Named moves (each a turn or a mirror), then the moves between two rows, first move first; the first pair answered
move J_329:
[-0.93  0.61 -0.07  2.38 -1.57  2.27  0.15  0.04 -0.15  0.52 -0.71 -0.76
 -0.81 -1.47  3.90 -0.43 -0.37 -1.56] |-> [ 0.88  1.54 -0.55  0.15  0.09 -1.59 -0.99 -2.37 -0.36 -0.28  2.88  1.16
 -2.39  0.10 -0.92  1.43  2.19  0.64]
[-0.08 -0.98  0.76 -2.32  1.36 -3.52  0.90  0.01  2.29 -0.27  1.85  2.06
 -0.07  2.58 -2.06 -1.47  0.83 -0.05] |-> [-2.09 -1.96  1.43 -0.31  0.03 -0.41  1.92  1.99  2.82  0.61 -1.02  0.28
  1.42  1.12  2.04 -3.19 -1.54 -2.17]
[ 2.02 -2.61 -0.81 -1.85  1.29 -1.71  0.80  1.61  0.92 -0.02  1.26  0.45
  0.12  1.23  0.84  1.04 -0.35 -0.35] |-> [ 1.76 -2.81 -0.75 -1.14  0.76 -0.60  1.08  2.07  0.69  0.09  0.76  0.10
  0.58  0.85  2.17  0.61 -0.96 -0.98]
move J_407:
[-1.92  0.26 -1.10  0.49  0.70  1.65  0.98 -2.09 -1.91 -0.15  0.99  0.19
 -1.06  2.32  2.28  2.35  1.63  1.17] |-> [-1.05 -0.70  0.67  0.38 -2.14 -0.84 -1.93  1.19  0.99  1.84 -1.29  1.13
 -2.03 -0.72 -3.27 -1.39 -1.30  0.14]
[ 2.42  0.82  1.48 -1.92  3.24 -1.67  0.21  0.09  1.93 -0.50 -0.30  0.01
  2.02  2.11  1.26 -0.59  0.01 -1.38] |-> [ 0.60  2.50 -0.64 -0.37  1.62 -0.81 -2.29 -2.34 -1.38 -0.49  0.67 -1.12
 -3.11 -0.17  0.23  2.06  1.04  0.89]
[ 0.66 -1.50  1.03  0.04 -0.90  0.19 -1.86  3.22  3.03  0.86 -1.44  0.56
  0.55 -2.69 -3.96 -2.92 -4.49 -1.26] |-> [ 0.22 -0.19 -1.82 -0.38  3.79  3.38  3.04 -0.96 -0.72 -1.74  1.51 -0.83
  3.11  2.23  4.27  2.17 -0.53 -0.60]
[ 2.92 -1.39  1.24 -1.38  1.71 -1.71 -2.13  0.70  0.64 -0.54 -0.07  2.53
 -1.02  1.12 -4.31 -1.42 -1.00  0.83] |-> [ 2.32 -0.70 -0.40 -1.12  4.02  0.06  0.40 -1.52 -1.47 -1.70  1.34  1.75
  0.36  3.43  0.03  1.28  0.93  1.20]
move J_306:
[-0.72  1.82 -1.39  1.79  0.37 -1.27  0.32 -2.73 -0.39 -0.92 -4.43  0.76
 -1.29  3.43  1.59  0.69  1.53 -0.23] |-> [-1.13  1.59 -1.11  2.48 -0.82 -1.16 -0.87 -2.35 -0.44 -0.51 -5.45  0.80
 -2.54  1.96  0.37  0.13  1.05 -0.25]
[ 2.50  1.86 -0.07 -3.56  0.03 -4.06 -1.43 -1.76 -0.54  0.78  1.14 -1.05
 -0.79  3.74 -4.70  1.19  1.39  1.13] |-> [ 2.10  1.75  0.10 -3.13 -1.18 -4.05 -2.03 -1.20 -0.46  1.09  0.62 -1.31
 -1.73  2.53 -5.58  0.73  0.72  1.17]
[-1.75  1.10 -1.21  2.01 -1.01  1.21 -2.17 -2.38 -2.88  0.14  1.66 -0.79
 -4.33 -2.04 -0.91  2.19  1.38  2.31] |-> [-0.99  0.97 -1.31  0.46  1.13  1.03  0.17 -3.51 -2.92 -1.07  3.24 -0.52
 -1.98  0.78  1.42  3.19  2.89  2.34]
move J_40:
[-2.47  1.66 -1.54 -0.79  1.97  1.67  2.14  3.00 -2.26  0.45 -0.28  0.38
 -3.85  0.49 -1.69  3.59 -2.29  2.07] |-> [-2.78  0.52 -0.88 -0.32  1.65  2.57  2.60  4.83 -1.51  1.10 -1.81  0.05
 -2.28  0.19 -0.78  1.99 -3.83  0.99]
[-1.77 -0.67 -3.01  2.14  1.79  0.24  0.16 -3.30 -1.45 -1.38  0.87 -0.28
 -1.46  0.13  1.70  1.90  3.01  0.22] |-> [-2.48 -1.45 -1.63  3.34 -1.29  0.32 -1.89 -0.55  0.05 -0.16 -1.67 -0.51
 -2.28 -3.11 -0.17 -0.89  0.04 -0.55]
[ 1.59  0.75  1.41 -0.99 -1.13 -0.76 -0.37  0.62  0.97  0.59  0.50  0.39
 -0.43 -0.29 -1.04 -1.44  1.88 -0.88] |-> [ 1.52  0.49  1.63 -0.93 -0.40 -0.45  0.53  0.48  1.20  0.11  0.57  0.28
  0.84  0.36  0.31 -1.71  1.93 -1.57]
move J_290:
[ 2.19 -1.66  1.21 -2.74  3.20 -2.26 -0.87  2.43  4.55  0.26 -1.71  2.93
  3.10  3.19 -3.72 -0.63  2.17 -1.59] |-> [ 1.15 -2.65  1.52 -1.25  2.25  0.20 -0.13  4.22  4.98  1.08 -3.82  1.85
  4.36  1.94 -1.27 -2.06  0.40 -2.98]
[-0.40 -0.15 -0.62  1.29 -2.93  1.66  1.97 -0.22  0.63 -1.08  1.08 -2.46
 -3.30 -2.26  1.96 -0.81  1.19  0.08] |-> [ 0.28  0.21 -0.89  0.76 -2.53  0.56  1.42 -1.29  0.45 -1.16  2.27 -1.85
 -3.70 -2.05  0.63  0.27  2.20  0.70]
[-1.40  1.03 -2.00 -0.21  0.94 -0.69 -1.79 -0.26 -3.15  0.11  1.00  0.95
 -1.35 -0.17  1.10  2.15  0.78 -0.44] |-> [-0.70  0.90 -1.77 -1.20  1.93 -1.67 -1.21 -0.17 -2.83 -0.38  1.58  1.20
 -0.51  0.87  0.43  1.86  1.05 -0.30]
Now pairs of rows:
Each pair is 2 to 3 moves apart.
[-2.43 -1.23  1.35  3.50 -2.74  4.63 -0.49  3.08  0.50  0.37 -3.65 -2.14
  0.15 -2.74  1.26 -3.58 -3.50 -2.41] |-> [-2.75 -1.02  0.46  3.72 -1.03  6.07  1.60  1.50 -0.89 -0.67 -2.83 -2.98
  1.24 -0.68  5.08 -1.50 -1.90 -2.39] : J_407 then J_306
[-1.96 -0.31 -0.78  1.73 -1.34  3.29  0.02  0.69 -1.14  0.68 -2.03 -1.85
 -0.63 -1.91  3.40 -0.85 -1.13 -0.31] |-> [ 0.97 -1.32  0.26 -1.24  1.38  0.94  2.47  1.13  1.24  0.04 -0.58 -0.39
  3.71  1.77  2.97 -1.50 -0.32 -1.26] : J_329 then J_40 then J_306
[-0.52  0.91 -0.13 -1.24  2.27  1.85  1.98 -1.73 -2.47 -2.61  3.15  0.16
 -0.14  1.27  1.43  1.66  2.05 -0.16] |-> [-1.30 -0.57  1.70  0.42 -1.98  1.53 -1.19  2.06  0.01 -0.39 -0.62 -0.32
 -1.85 -3.47 -2.42 -2.56 -1.85 -1.61] : J_407 then J_329
[-0.96 -0.15 -0.27  2.44 -2.17  1.69 -0.05  3.87  2.78  1.26 -3.53 -1.62
  1.85 -3.69  1.63 -4.21 -2.57 -1.72] |-> [ 1.37  2.99 -2.93 -0.82  2.49 -2.11  0.27 -3.67 -1.23 -1.23  3.81  0.73
 -0.41  1.30 -0.68  2.99  4.24  2.90] : J_407 then J_329
[ 2.46  1.27 -0.91 -3.26  0.93 -3.79 -0.58 -0.55 -0.07 -0.23  1.45  2.14
 -2.85  0.40 -4.93 -0.28  0.41  1.48] |-> [ 0.02 -0.76 -0.03 -0.04 -0.99  2.01  1.87  3.57  1.51  1.00 -3.73 -0.85
  0.57 -1.42  2.54 -3.32 -3.79 -2.22] : J_407 then J_329 then J_306
